Each path below is one point turned by a fixed rotation once a step. After each direction that follows a path, write how fast that rotation turns it, in deg/step (0 if it stays still).
Each turn is a multiple of 5 degrees from 10 to 175, or 0.
Each row of a path follows its step; steps can be skipped.
Rotation 1:
step 0: [-24,-51,21,-2,6,-5,-19,2,-5,-10,49,-70,16,-34,13,8,-10,-8,-13,11,-21,27,-12,-37,11,-10,-38,-21,-70,-3,-7,-26,47,11,34,5,-18,20,40,8,6,-3,-10]
step 2: [26,-19,10,-4,-4,-2,7,33,-15,11,36,-36,2,36,12,49,-41,-21,15,-6,-22,40,-14,-25,37,10,16,-14,23,70,1,14,-32,4,-43,-3,-30,-8,-7,-15,-5,56,-22]
step 3: [22,1,-13,-14,-2,-26,-3,-6,24,49,4,-22,-22,-42,-8,1,-59,-52,-20,-19,9,-37,7,-7,17,56,26,21,-3,-20,-13,-5,-18,-5,-8,14,25,3,3,-48,-3,-32,65]
step 4: [22,16,35,32,-45,9,22,26,-7,-19,18,4,42,-34,27,-3,-26,32,74,-32,-4,-4,1,28,9,7,-1,29,8,14,-12,-2,-43,-33,27,-50,14,-19,21,-16,-22,-19,-17]
step 5: [-1,-9,46,-19,-30,-42,-74,-21,9,28,-19,-9,-2,22,30,-23,-10,10,-24,22,-25,1,18,14,7,-54,-14,26,-15,3,44,13,-17,-10,-25,5,37,39,35,-16,-27,-17,6]
step 6: [12,43,22,-32,19,-13,4,16,46,-28,1,-13,6,-41,14,17,23,-13,9,33,-49,20,-8,28,8,9,-24,-39,-63,-44,-39,31,-8,-40,10,-8,-22,-8,16,30,-13,12,0]
step 9: [38,15,29,-21,-22,15,17,42,29,-9,28,6,-7,-31,-20,-64,-49,-10,-18,-7,39,7,-15,-74,10,-1,12,8,10,13,4,-9,31,4,39,-3,-33,6,35,-1,3,-18,27]
step 10: [6,-31,39,42,-10,-5,16,-1,-18,43,36,-25,47,-17,-10,1,10,34,18,-27,-45,16,-49,-2,38,-2,15,4,-21,4,27,-37,-16,22,-44,-8,-29,2,20,-50,-3,20,-1]
step 12: [53,22,3,16,45,-35,11,21,9,14,48,6,14,-13,-10,22,-35,-11,41,4,15,-12,50,18,17,-22,-11,-9,-21,-5,-16,40,-60,-31,-1,-14,-4,-11,-2,-53,-28,25,-13]
Speeds:
[6,1,-2,10,-1,-16,-16,1,-2,-3,2,3,-7,-8,0,-1,-14,14,5,-3,17,-5,-8,2,-9,-5,-2,1,-8,7,-2,8,14,2,2,1,-8,8,-7,1,-9,-12,-20] | 90
[3,-1,-14,-12,-15,-7,-5,-6,2,5,6,-17,-1,-1,13,6,-5,-13,-8,2,-2,4,-12,5,-11,-6,-3,1,-1,-21,-4,-10,-3,7,4,-2,-3,8,-15,7,5,-7,6] | 135
[6,6,0,-10,-7,-11,3,7,-15,4,3,23,3,0,3,7,11,-7,0,2,1,2,3,-7,-13,1,-13,8,-4,10,-1,-9,10,0,-8,10,0,3,-1,-5,-13,-8,20] | 175
Rotation 2:
step 0: [8,-5,-27,7,4,-12,-6,-3,5,14,63,16,-2,17,4,12,-5,22,58,-39,-29,-11,23,-39,10,-32,17,17,-5,26,35,38,43,7,32,23,-12,46,-7,6,22,-47,14]
step 1: [-7,-56,-8,-36,-72,6,36,4,1,24,-6,-4,-4,-6,23,19,-13,-1,57,33,-21,-27,10,-37,24,5,-14,14,-8,43,32,27,22,6,-14,28,2,-21,-34,-27,6,7,12]
step 3: [11,47,41,-34,-28,-34,-58,35,-2,-29,-3,-31,4,-3,-5,-32,-28,17,12,-12,-14,16,-10,10,25,2,-37,-12,-7,-26,-32,-2,-13,-55,-8,-43,8,-1,-14,30,32,-7,24]
step 4: [52,-3,-4,30,-32,-24,-33,-10,-44,13,28,-52,-2,21,-9,-25,9,17,-1,-11,-30,30,29,24,25,-1,-37,50,-30,-24,-7,14,-18,-2,39,-29,-14,-2,23,9,-30,-28,-22]
step 6: [1,11,-12,-6,1,15,43,-20,-28,-34,-22,-18,-11,-19,30,-1,-7,0,42,42,-54,23,-22,-27,-35,-9,-6,-30,1,20,33,-3,20,26,-20,-12,24,-25,30,1,-15,74,4]
step 7: [-25,37,0,-25,27,30,-12,9,-32,8,5,29,9,25,-18,34,-28,-19,31,-8,-30,8,3,43,-29,-19,-19,-54,7,-57,40,6,-8,-5,-18,-24,21,13,-24,7,-30,46,9]
step 8: [-17,32,5,-44,10,37,-38,31,1,5,-1,-39,18,12,-28,47,-21,14,-8,-30,-13,-41,21,-20,-9,-36,-48,1,-25,-47,-48,27,0,0,10,2,28,9,3,-26,-7,-16,-28]
step 9: [0,16,-22,23,-39,26,-8,-2,-28,-10,-4,-32,-22,-13,-30,10,18,14,-17,45,4,-48,34,-16,0,-28,-10,57,-12,-15,-18,-43,-1,14,40,32,1,59,-4,-30,-27,-17,9]
step 13: [-1,1,25,-55,14,14,-36,3,-17,4,-40,-46,25,5,-31,-29,-17,9,11,-13,34,-24,33,-27,28,20,-12,7,30,46,-14,-15,-24,1,37,18,11,15,21,23,6,21,-62]
Speeds:
[6,6,-19,-14,-23,8,2,4,9,12,10,4,-3,-5,-1,-3,1,11,-3,-6,2,11,-8,-2,6,-5,3,-2,3,-4,-5,-22,-12,-1,5,3,0,-12,-4,-1,6,-5,4] | 45
[4,3,4,7,-7,-2,-15,-9,-2,0,5,-7,-12,2,-3,18,21,7,-5,-3,7,7,-17,-4,3,16,-9,-1,-10,-1,3,-5,11,4,4,7,-7,14,7,4,5,0,1] | 70
[-10,9,7,-2,6,7,-12,-14,-3,6,-3,-9,-1,-16,12,-12,-10,0,-10,0,3,0,-5,8,10,-8,-16,-4,13,-3,-9,-2,8,0,9,-2,-13,5,-9,-8,-7,-11,-5] | 70
[8,-3,10,11,-3,-3,9,-1,5,-11,2,-3,-17,7,5,-7,-6,-5,-11,-11,-13,8,-3,4,10,-8,14,7,6,-4,0,0,9,22,13,1,9,-2,6,0,-1,-7,11] | 65
[1,-3,-2,5,-4,23,2,-9,-6,-4,-11,2,11,15,3,-8,-16,-5,-3,-7,13,6,0,-19,0,9,6,0,-5,-6,3,-3,-3,3,-10,3,-4,17,1,-4,8,-10,5] | 25
